One turn or mirror swaps these rows in pairs. Which row does each one swap with?
The rows were stretched afterwards, more along some directions than others.
bigeg: [ -3  -7   2   1  15 -67   8  16  18 -14 -27   3 -12   7  19   1 -19]
Pora: [ 14 -14  -8  11   7  13  20  22  -8   1  29 -15  -6  15  16 -11  -3]
luz: [  1  -9 -17  14  11 -29  21  13   5 -11 -12   1 -24  12  -8 -13  -6]
mitoz: [-13  23  -9  -4  -9 -11  19 -15  19   8 -21 -28 -23  -8  21  -6  -5]
dof: [  5 -22  21   6  21 -49  -2  12  -3   2 -20 -11  10  -2  24 -20   2]
zoti: [-11   4 -21  35  15 -70  19 -25   3 -16 -10  28  -1  -4   6 -18  -2]
rodi: [ 32 -13   7  23 -10  15   2  -4   8  10  14 -10  17  10 -19  -4   8]
kifen: [-10  -4 -23  34  13 -60  10 -21   1 -19  -7  32  10   1   4 -20  -8]
Fof: [  4  -7   2   8  12 -67   2  10  24 -17 -24  10 -16   2  14   1 -20]
famu: [-15 -16 -16 -14   4 -33  -1 -29  10 -32   7 -12  -1 -31  29 -15 -33]
zagap: [ -1 -21 -12  13  15 -42  22   9   5  -7 -16  -2 -36   3  -3 -17  -6]
nudiz: [ 28 -18   9  22  -6  11   9 -10   8   8  14 -12  14  11 -17  -7   6]
bap: [  1 -20 -19  21  12 -54  40  -1   9 -24  14  16 -24  -3  13   5  -4]
sak: [-19 -16 -15  -3  -1 -24   0 -32   7 -37  16  -5   1 -26  22 -13 -27]
nol: [ 26 -11   7  27  -7   7   4 -12  13   5  14  -8  12   9 -24  -4  12]
Gepuv: [ 19 -34 -25  21   4 -51  11 -37   7 -30   2  27  -2 -23  -6 -28 -15]
Zuro: [ 24 -17   3  27  -5   8   9  -9   7   6  17 -11  17   6 -16  -9   2]
reg: [-11 -14  -2  -6   8 -32   1 -32  15 -32  12  -2  10 -37  29 -22 -33]
sabok: [  6 -10 -25  20   7 -42  39  -2   5 -18  17  14 -20  -1  12   5   6]
tudo: [  1 -11  -9   9  14 -33  19  16   6 -12 -18  -7 -32   8  -4  -9 -11]
fonaf: [-14  16  -8  -7 -10  -8  22 -12  16   4 -22 -28 -19  -4  17  -3  -8]
vesu: [  6 -22 -18  17   1 -55  -4 -42  14 -34  -6  21   1 -20  -9 -28 -17]
Nug: [ 20 -15  -4   5   2  12  11  23  -9   6  22 -19  -5  14  17 -11  -1]
Lepi: [-19   5 -14   6   4 -40  23  -2  -1 -22  -9  -3  -8 -12  17  -6  16]
gaka: [ 16 -21  17  14  20 -45  -5   7  -1  -2 -13  -1  14  -3  18 -28   2]
simub: [ -6 -15 -18   9  11 -36  23  10   5 -14 -18  -3 -31   5  -7 -11  -7]
zifi: [-10  19 -15  -5  -4  -9  23 -17  16   6 -17 -24 -14  -8  18 -14  -5]
Dit: [ 24  -9 -12  13   1   8  22  20  -8   0  26 -13 -13  16   9  -6   5]
Nir: [-14 -14 -13 -10  -3 -24  -6 -21  11 -37   1  -6   1 -26  21  -5 -33]
gedoz: [ 18  -5 -20  18  -8 -48   1 -44  20 -33   2  32  15 -26 -15 -27  -4]
Sonid: [-18   5 -11   2   3 -44  22   2  -3 -15 -17  -7  -7  -6  17  -1  20]
Noba: [ 19 -14 -28  17  -8 -43  -6 -40  18 -31  -2  34  -3 -20 -23 -14  -4]
guke: [-17   5 -11  -4   2 -54  21   4   1 -14 -23  -7  -9 -13  29  -5  13]
pazu: [ 28 -10   4  22  -6  19   3 -11  11   4  22 -10  25   9 -23  -7  10]
Nar: [-14 -20   1 -12  10 -41  -9 -25  10 -31  -2  -4   1 -31  36 -25 -32]
zeso: [  5 -33  20   9  23 -58   0  11   0  -7 -17  -4  11  -7  17 -18  -2]
Vuk: [ 10 -25 -20  18  -1 -50   4 -40   9 -40   8  30   5 -23 -13 -25   0]
lon: [  0 -11   5   4  16 -62   6  15  19 -12 -29   5 -18   5  14   0 -20]
Pup: [  2  -8   4   7  17 -61  -2  11  22 -14 -26   6 -12   2   9   1 -18]
fetos: [-15  22 -15  -3 -12 -10  20 -12  17   3 -22 -27 -15  -8  16  -6  -9]
zufuz: [ -8 -20 -14  -9   5 -26  -1 -29  10 -26  10  -1  -9 -31  28 -12 -32]
Mego: [-28  21 -11  17  -1 -26  -2  -9   4 -26   9   5  17   1  10  14  -4]
Lifu: [ 16 -18 -26  16  -2 -45   5 -39  18 -37  -3  25   5 -24 -18 -25 -15]
Bobe: [  1 -19 -12  -7   2 -13   4 -26   9 -28  20  -7   9 -29  27 -19 -33]
rudu: [  7 -19 -16  18   8 -38  40   6   3 -17  18  11 -19   5  12   5   3]
Bopem: [ 12  -7  -5   4  -4   9   5  22  -3   2  18 -19 -12  12  13  -3   3]
Big: [-33   5 -20  18   4 -26   8 -12  -1 -30  15  11  16  -1  17   5 -12]
vig: [ 10 -22 -25  13  -1 -54  -2 -40  15 -38  -1  21   5 -22 -18 -20 -11]
fazu: [  0 -23 -16  17  15 -51  42   6   3 -21  15  12 -15   5  13   5  -1]
Vik: [-13  14 -14  -4  -7 -12  26 -11  15   6 -24 -24 -23 -10  19  -6  -9]

mitoz swaps with nol
Nir swaps with Gepuv
Big swaps with kifen

